[[-18 -52 -51]
 [-75 -40 -30]
 [-13  13 -32]
 [-47 -23   3]
 [-16 -24 -34]]
|
[[-16 -47 -13 -75 -18]
 [-24 -23  13 -40 -52]
 [-34   3 -32 -30 -51]]

[[76 39  1 10]
 [11 -1 34 79]
 [ 3 56 64  4]
 [13 82 31  1]]
|
[[13  3 11 76]
 [82 56 -1 39]
 [31 64 34  1]
 [ 1  4 79 10]]

[[-53 -10   8  27 -10  10 -12  22 -43]
 [-62  -9  24  59 -27   0 -69  37 -56]
 [-38   4  10  -4  10  10  25  11 -17]
 [ 72  24  17   0   5 -53 -37 -13  55]
 [ 42   0 -27 -43   9  10  43 -30  36]
 [ -6 -11  -7  -1  -4  13   5  -2  -6]
 [-67  16  43  29  18 -21  16  50 -40]]
|
[[-67  -6  42  72 -38 -62 -53]
 [ 16 -11   0  24   4  -9 -10]
 [ 43  -7 -27  17  10  24   8]
 [ 29  -1 -43   0  -4  59  27]
 [ 18  -4   9   5  10 -27 -10]
 [-21  13  10 -53  10   0  10]
 [ 16   5  43 -37  25 -69 -12]
 [ 50  -2 -30 -13  11  37  22]
 [-40  -6  36  55 -17 -56 -43]]

[[ 34  29  23  25  -9  22  -6  69]
 [ 18   5 -30  82   1   4  -9  18]
 [ -2  21 -16 -37 -27  29 -34   8]
 [-18 -28 -23 -23  38 -31  31  50]
 [-23 -15  14   6 -13  -9  -4 -17]
 [ -3   3 -10 -14  -2  17 -11   1]
 [ -4  -7  -2 -13  13  -9  11   2]
 [ 33 -13  -3 -11  28  -1  -1 -33]
 [-33 -27  33  29 -35 -17 -14 -29]
 [ 12 -19  13  12  11 -20  12 -31]
 [ 50  -7  -6 -30  24  14 -21 -28]]
|
[[ 50  12 -33  33  -4  -3 -23 -18  -2  18  34]
 [ -7 -19 -27 -13  -7   3 -15 -28  21   5  29]
 [ -6  13  33  -3  -2 -10  14 -23 -16 -30  23]
 [-30  12  29 -11 -13 -14   6 -23 -37  82  25]
 [ 24  11 -35  28  13  -2 -13  38 -27   1  -9]
 [ 14 -20 -17  -1  -9  17  -9 -31  29   4  22]
 [-21  12 -14  -1  11 -11  -4  31 -34  -9  -6]
 [-28 -31 -29 -33   2   1 -17  50   8  18  69]]

[[-44  66]
 [ 12 -35]
 [-14 -13]
 [ 54 -18]
 [ 14  -2]
 [ -6  -2]
 [ 17  -5]
 [  2   0]
 [ 28 -13]
 [ 11   0]
 [ -6   5]
 [ -8 -16]]
|
[[ -8  -6  11  28   2  17  -6  14  54 -14  12 -44]
 [-16   5   0 -13   0  -5  -2  -2 -18 -13 -35  66]]

[[-69   8 -27]
 [-39 -44   2]
 [-26  14 -31]
 [-73  -8  -2]
 [ -8  21 -27]
 [  8  36  -8]
 [-40  40 -42]
 [ 37  38  29]
 [ -9  -3 -22]
 [-37 -79  39]
 [-22  34 -37]
 [-46 -70  52]]
|
[[-46 -22 -37  -9  37 -40   8  -8 -73 -26 -39 -69]
 [-70  34 -79  -3  38  40  36  21  -8  14 -44   8]
 [ 52 -37  39 -22  29 -42  -8 -27  -2 -31   2 -27]]

[[-69  27   7   5]
 [-38 -27   3 -15]]
|
[[-38 -69]
 [-27  27]
 [  3   7]
 [-15   5]]
---
[[ 34  -8 -59   9 -25  23 -22]
 [  9   1  83 -66  54 -50  24]
 [ 15 -16  58 -25  56 -36   0]
 [ 26   2 -69  17  12   2 -62]
 [-47   2 -10  31  29  -1 -45]]
|
[[-22  24   0 -62 -45]
 [ 23 -50 -36   2  -1]
 [-25  54  56  12  29]
 [  9 -66 -25  17  31]
 [-59  83  58 -69 -10]
 [ -8   1 -16   2   2]
 [ 34   9  15  26 -47]]

[[-42 -57 -55  16  52  39  48]
 [-53 -18  12  10  15 -15  26]
 [ 55  21  17 -64 -42 -10  25]
 [-20 -55  -1  11  36 -58  -3]
 [ 13  60  43  20 -27  65 -57]
 [ 66  57  28  37  44 -58   3]
 [ -2  41 -42   1  48 -51  -7]
 [-32   7  46  19  64  63 -63]
 [ 63  62  66  59 -39  61 -18]]
|
[[ 48  26  25  -3 -57   3  -7 -63 -18]
 [ 39 -15 -10 -58  65 -58 -51  63  61]
 [ 52  15 -42  36 -27  44  48  64 -39]
 [ 16  10 -64  11  20  37   1  19  59]
 [-55  12  17  -1  43  28 -42  46  66]
 [-57 -18  21 -55  60  57  41   7  62]
 [-42 -53  55 -20  13  66  -2 -32  63]]

[[-23 -26 -33 -43 -10 -44 -63   4 -13  23]
 [-23 -30 -33 -51  -8 -44 -63   8  -8  20]
 [  0   1   0   4   2   0  -3   1   0  -1]]
|
[[ 23  20  -1]
 [-13  -8   0]
 [  4   8   1]
 [-63 -63  -3]
 [-44 -44   0]
 [-10  -8   2]
 [-43 -51   4]
 [-33 -33   0]
 [-26 -30   1]
 [-23 -23   0]]

[[-65 -32  12]
 [-47  28 -32]
 [-12   3 -16]
 [ 34 -27  -8]
 [-62 -22  36]
 [ 46 -19 -11]
 [ 55 -21  -6]]
|
[[ 12 -32 -16  -8  36 -11  -6]
 [-32  28   3 -27 -22 -19 -21]
 [-65 -47 -12  34 -62  46  55]]

[[-32  11 -50  61   2  37  10  -4   5]
 [ -7  25 -34  -8   3  37 -12  -1  15]
 [-27 -12  39 -25  13 -40  -4   4 -12]
 [  8 -12   1  13  27 -31 -21  12  -2]
 [-19  -2 -27  -2  -3 -12  10  -6  -4]]
|
[[  5  15 -12  -2  -4]
 [ -4  -1   4  12  -6]
 [ 10 -12  -4 -21  10]
 [ 37  37 -40 -31 -12]
 [  2   3  13  27  -3]
 [ 61  -8 -25  13  -2]
 [-50 -34  39   1 -27]
 [ 11  25 -12 -12  -2]
 [-32  -7 -27   8 -19]]

[[ 72  -3   0  -4]
 [ -6  35   5  19]
 [ 10   9  48 -28]
 [ -9   9 -21  29]
 [ 20   2  -4   7]]
|
[[ -4  19 -28  29   7]
 [  0   5  48 -21  -4]
 [ -3  35   9   9   2]
 [ 72  -6  10  -9  20]]
